rotation ticks, each row followed by its count of ticks:
The counts run from 0 to 149.
[162 190 115 161 167 159 160 130 130 124 165 100 161 110 129 143 149 117
 121 101 106 149 135 179 125 105 129 105 113 136 122 138 171 127 122 186
 118 137 122 136 122  61 152 121 101 110]  44
[150 161 133 150 177 160 120 152 137 122 170 110 154 118 111 123 173 106
 148 125 123 148 146 151 136  91 133 129 148 134 106 161 186 127 125 193
 105 125 112 125 105  55 152 132  91 141]  57
[106 176 105 193 154  98 173 148 153 128 140 141 160 125 130 130 200 109
 156 155 140 129 119 122 136 177 139 140 116 143 120 141 164  83 157 146
  80 160 134 156 111 114 126 145 101 125]  97
[143 192  84 168 131 111 182 109 118 134 156 147 168 126 156 131 168 127
 137 114 101 132 126 138 140 178 116 117  98 156 107 157 158 114 131 182
 105 136 133 147 140  91 146 136 124  98]  112
[103 198 126 177 139  96 144 126 125 134 141 122 145  84 153 126 150  80
 114  94 132 115 149 116 137 151 112 137  94 151 111 145 179 131 129 143
 113 136 119 129 111  57 154 183 133 117]  20
[124 180  99 158 173 127 162 126 117 125 142 133 160 104 165 129 151 137
 138 104  98 149 140 154 137 139 125  89  97 148 118 143 166 119 124 175
 104 111 147 130 134  56 148 129 108  78]  129
[100 182 172 169 187 162 136 143 130 140 143 122 159 110 122 128 145 112
 121 124 144 137 147 154 128 135 144 123 103 127 134 109 182  97 120 181
 101 136 114 131 128  77 130 136  88  98]  149
[153 173  76 141 143 106 153 121 130 133 180 156 165 139 152 121 185 102
 169 128 112 153 117 123 130 158  92 117 145 125  99 172 172 132 143 168
 108 135 137 140 104  97 131 127  92 155]  91
[143 177 103 137 155 107 153 124 127 153 176 174 157 143 163 126 170  96
 166 122 123 140 116 100 134 170  89 136 135 120 112 165 171 121 133 164
 114 133 142 132 118  98 116 121  83 145]  90
[151 202  91 160 135 109 148 115 118 130 150 120 167 103 148 135 143 103
 135 102  96 126 155 142 134 139 106 123 101 142 126 171 161 144 122 164
 115 115 118 129 130  47 158 164 123 116]  23
[133 200 144 172 173 152 149 127 140 142 146 109 167 126 119 146 128 106
 132 121 133 143 136 159 114 134 117 128  97 121 163 107 163 125 140 190
 114 153 121 132 141  81 134 118  79 102]  47
[133 189 131 144 188 138 119 128 119 153 161 139 148 112 153 129 125 111
 134  89 127 138 152 144 129 118 114 112 118 141 134 148 182 139 110 184
 116 104 129 110 122  39 143 136  91 109]  39
[131 208 165 187 174 145 161 143 137 132 147  98 164 110 122 149 147  90
 121 139 142 135 128 170 116 123 126 131 100 127 149 109 162 125 140 161
 118 149 123 153 122  68 151 144 105 107]  46
[135 188 169 149 190 158 143 144 145 147 162 133 159 129 139 132 148  96
 146 134 159 152 117 144 116 155 117 113 129 112 146 118 170 115 146 182
 119 131 150 135 118  96 109 111  60 110]  64
[ 97 177  93 176 162 100 143 133 129  98 118 133 149  74 154 114 154 118
 127 104 116 137 141 136 149 179 144 102 103 151 100 141 173 119 137 151
  92 119 139 132 109  65 130 163 107  92]  15
[137 165  96 166 161 105 176 135 133 142 174 168 160 156 152 137 180 118
 166 130 109 138 117 117 131 158 118 132 126 136 117 144 179 101 144 151
  84 158 132 143 118 119 125 117  75 141]  94
[128 172  86 179 145 101 167 141 147 113 153 132 165 123 124 131 204 114
 165 149 123 141 115 136 147 170 130 128 133 133 102 158 162  99 162 157
  90 153 127 157 103 119 134 137 105 132]  96
[134 181 147 154 151 132 128 143 153 122 162 114 158 124 113 125 189  65
 156 147 163 140 124 121 129 132  99 158 143 106 116 149 179 133 148 163
 120 152 115 141  92  85 136 146  98 166]  71
[137 162 122 153 185 144 137 146 141 152 169 152 161 157 144 127 176 108
 181 152 137 145 125 130 129 148 117 129 142 114 136 158 163  96 143 168
  92 125 138 146 131  97 108 101  64 147]  77
[116 170 165 160 196 135 120 158 140 144 158 127 152 133 127 127 151  98
 156 121 156 128 141 124 118  97 124 145 129 123 144 141 188 121 134 155
 109 141 109 122 105  55 137 135  65 146]  55
[106 187 123 196 184 109 160 154 143 126 132 120 152 106 145 146 144 118
 144 126 111 127 141 157 129 121 148 123  84 140 147 112 158 112 142 129
  90 144 131 142 125  65 147 152  96 101]  29
[107 177 115 167 165 114 145 131 111 146 156 154 165 129 144 134 152 136
 146 101 110 111 160 113 140 141 121 131 107 154 125 166 167 108  95 184
  97 112 110 119 138  69 157 147 112 115]  124
[106 162 100 143 156  91 131 123 132 133 149 179 157 128 149 113 170 119
 164 108 133 119 133  89 144 189 112 116 130 154 113 170 181 112 127 176
  99 113 138 107 119  86 115 138  93 117]  103
[151 179 141 154 177 168 145 144 138 122 155  96 155 104 132 127 179  86
 146 155 166 159 120 166 126 142 133 106 141 113 118 150 162 116 137 183
 118 111 146 158 111  80 123 130  98 117]  62
[111 186  81 165 160  86 160 116 138 124 124 156 172 118 139 125 152 135
 151  92 109 143 133 129 130 189 114  99  90 147 133 139 155 122 148 170
 100 140 133 125 143  87 134 126  87  97]  116
[129 178 124 146 138 107 139 127 140 134 157 140 161 113 155 112 189  68
 156 148 169 137 120 102 131 176  93 140 142 121 105 162 169 134 148 154
 123 132 137 140 103  94 113 153 115 150]  88
[ 93 170 103 181 153  80 131 135 130 120 134 133 161 101 141 123 182 113
 138 115 124 114 157 111 145 140 118 131 107 158 113 156 168 118 120 144
 101 130  97 122 115  50 170 176 131 127]  122
[104 177  86 155 169 108 142 129 129 114 139 148 152  99 154 114 152 133
 138  96 104 139 144 136 147 175 144  91 100 155 106 147 163 110 131 174
  89 118 146 129 132  75 124 148  96  81]  14
[135 184 155 159 160 129 134 142 147 154 167 131 164 140 116 130 177  80
 164 140 156 130 126 113 119 139  97 165 141 117 138 146 169 114 138 173
 114 153 110 141 111  96 130 129  83 163]  72
[107 165 144 165 150 122 143 146 148 121 156 133 149 112 131 120 201  74
 143 135 179 137 113 114 140 180 126 141 138 129 105 138 177 102 150 167
 116 146 139 139  81 122 115 139 106 130]  84
[112 157 145 159 188 128 155 162 150 126 160 141 146 118 137 121 192  95
 157 152 158 150 107 134 138 159 142 118 144 123 114 134 179  95 155 144
  92 134 153 149  94 111 105 127  92 131]  80
[129 181 138 148 186 121 142 128 125 147 141 141 175 125 147 130 131 123
 160 113 101 134 158 133 131 110 102 126 102 132 150 147 161 135 114 168
 101 126 110 127 151  30 157 141  82 128]  141
[128 172 145 163 185 135 151 150 144 150 165 145 163 137 141 130 192  90
 188 177 156 144 121 125 124 136 120 137 147 108 141 155 160 101 143 146
  97 124 135 148 124  90 116 129  89 157]  76
[159 202 130 175 171 152 156 137 142 124 150  83 154 100 128 147 161  90
 123 133 125 150 136 183 130 115 132 120 108 130 125 129 166 127 143 163
 117 140 121 150 116  63 150 144 110 108]  45
